In the rows, 128 means zero.
The rows of X fall into 3 groups, which share some directions, and each row is roughly a mix of its group's hidden directions.
X (102 x 10):
[[112 121 102 148 173 120  92  88  98 100]
 [130 160 170 161 104 105  91 116 124  88]
 [108  85  83 102 155 134 146  97 102 146]
 [167 138 124  74 101 127 141 114  80 121]
 [101 135 142 176 123 107  80 137 169 144]
 [145 155 124 134  78 140 142 112  66 133]
 [133 138  94 177 113 173 122 168 150 123]
 [144 103  92 111  94 150 151 130  82 164]
 [153 166 135  87 104  79 148 102 143 130]
 [150 150 156  81 120  87 125  80 131 129]
 [173 156 106  78 125 152 114 118  94 143]
 [139  65 143 140 160 136 129 147 166 156]
 [183 118 102 135 109 168  95 149 106 141]
 [136 104 108 145 114 165 142 114  61 147]
 [ 97 104 121 163 135 175 181 126 132 116]
 [ 75  79 119 155 121 119 160 129 151 107]
 [108 139 147 135  88 132 162  81  85 110]
 [167 188 135  96 117 117 101 152 142 133]
 [ 97  76 103 107 162 118 126  84 135 118]
 [ 94 119 165 121 156  71 124 149 150 149]
 [ 78  89 178 137 134 111 159 116 139 131]
 [176 120 105  99 115 153 161 114  82 140]
 [112 122 146  68 161  99 143 102 142 157]
 [159 128 118  98 156  83 126  82 161 138]
 [149 105 116 117 149 143 122  74  76 109]
 [ 80  84 136 120 173 104 136 108 154 125]
 [124 120 145  90 166  72 120 101 152 110]
 [ 88 130 156 129 118 107 142 110 145  62]
 [ 78 103 142 168 142 117 136 121 161  87]
 [ 87 102 133 195 131 147 125 151 126 142]
 [ 82  82 123 177 144 155 140 127 113 133]
 [173 158 145  91 133 103  94 133 169 127]
 [100 122 156 115 142  94 129 109 152  65]
 [140 124 106 134  98 169 165 126  74 150]
 [108 154 116 143 146 111  96 128 196 149]
 [108 109 117 171 101 173 157 119 102  97]
 [177 165 113 103 110 102 136  96 153 153]
 [116 123 187 104 149 101 130 138 177 144]
 [178 167 106 131  85 155 113 140 106 125]
 [ 99  87 106 158 138 175 133 118  87 133]
 [ 95 139 163 154 124  67 124 106 154 119]
 [103  99 132 139 162 104 125 128 185 166]
 [ 89  83 111 139 185 137 149 130 145 133]
 [106 115 132 159 121 119 149 117 203 117]
 [142 142 133 107 109 147 124 107  50 130]
 [ 82  95 125 173 127 171 138 128 100 121]
 [181 169 107 103 109 141 106 123  93 142]
 [129 138 117  50 150 134 100 111 120 119]
 [113 146 127 115 151  79 114 140 191 141]
 [121 130 150 137  70 132 174 165 150 136]
 [180 155 125 150  85 133 147 135  87 142]
 [107 120 150 134 155  96 141 149 196 122]
 [144 159 137  66 138 101 101 134 163 127]
 [165 173  96 122 121 174 111 143 127  97]
 [168 188 123  95 104 128 107 130 114 105]
 [162 172 106 145  98 153 115 116  83 111]
 [129 128 139  92 153  65 132 129 169 149]
 [134 163 108 154 123 185 111 154  92 114]
 [160 181 145 128  69 124 124 134 109 122]
 [132 141 150 142 124 105 112 185 184 125]
 [ 78  79 138 169 140 125 148 131 148 108]
 [ 89  88  93 141 167 151 163 112 125 123]
 [162 191 122 117 103 135 125 126  98  94]
 [ 89  94 152 152 145 120 131 129 190 123]
 [154 153 140  61 149  99 131 134 152 145]
 [114 116 168 108 145  89 124 102 183 111]
 [159 180 122  80 115 132 119 121 105  94]
 [ 88 120 157 150 131 136 114  98 163  76]
 [169 153  83 123 151 120 105 172 151 119]
 [112  94 146 188 125 108 169 138 143 144]
 [ 79 129 168 135 137 101 156 119 169 104]
 [150 146  77 143 111 158 138 117  75 142]
 [ 89  86 154 165 134 165 125  98 131 108]
 [102  83 179 135  99 128 164 138 132 150]
 [119 177 147 167 123 120 118 166 163  99]
 [177 163 126  82 127 100 113  93 118 126]
 [138 118 138  69 127  85 105 107 166 130]
 [144 194 119 149 107 137 103 111  96 106]
 [163 151 152 123  92 140 123 180 162 106]
 [148 130 134  86 122 112 144 106  59 137]
 [142 147 158 131 131  98  87 158 182 113]
 [121 115 112 112 143 184 142 150  71 135]
 [ 60 120 140 149 170 125 102 121 144 136]
 [164 166 138  81  97  92 116 113 126 108]
 [140 148 106  98 131 165 113 111  64 137]
 [103 136 154 107 117  92 145  61 128 131]
 [ 81  89 144 150 167 111 159 125 157 136]
 [162 123  81 158 111 166 106 142  92 124]
 [ 94  88 163 136 138 117 144 170 158 157]
 [163 153 149 115 137 125  95 112  70 156]
 [152 174 140  67 134 106 121 140 147 109]
 [181 149 108  84 139 157 140 143 108 155]
 [174 146 113  97 119 159 128 123  83 164]
 [122 108  57 136 161 152 123 114 133 103]
 [107 109 116 172 128 117 121  99 180  91]
 [117 138 121 140 154 132  90 123 156  59]
 [171 146 116 118 143 145 116 161 148 187]
 [108 124 124 168  91 175 149 161 105 144]
 [117 123 146 193 123 148 136 179 142 118]
 [ 99 110 186 124  93 125 155 140 135 165]
 [119 107 154 158 133  80 142 132 174 163]
 [118 155 136  82 129  90 128 163  81 143]]
One row of each group comes first, with its name. Which group is each row after those in?
[144 116  68 103 168 163 124 117 149 125] : Z
[141 165 110 107 110 158 110 115  72  99] : L
[ 80  97 167 150 127 133 135 170 159 124] : N

[106  99 161 100 157  93 128  76 127 141] : N
[175 123  84 120 101 150 115 169 119 154] : Z
[130 158 177  98 102 113 115 125 134  76] : N
[ 94  97 114 175 149 138 131 115 182 125] : N
[ 92 112 136 108 141 130 188 139 172 143] : Z
[129 115 131 182  88 165 148 149  95 125] : Z
[101  93 137  99 181  97 112 105 150 137] : Z
[130 166 132  58 149 121  94 125 125 126] : L
[ 99  87 122  84 176 138 116 128 148 153] : L
[144 159 150 131 124  81 140 138 188 110] : L
[164 159  72 109 146 114 122 133  88 119] : N
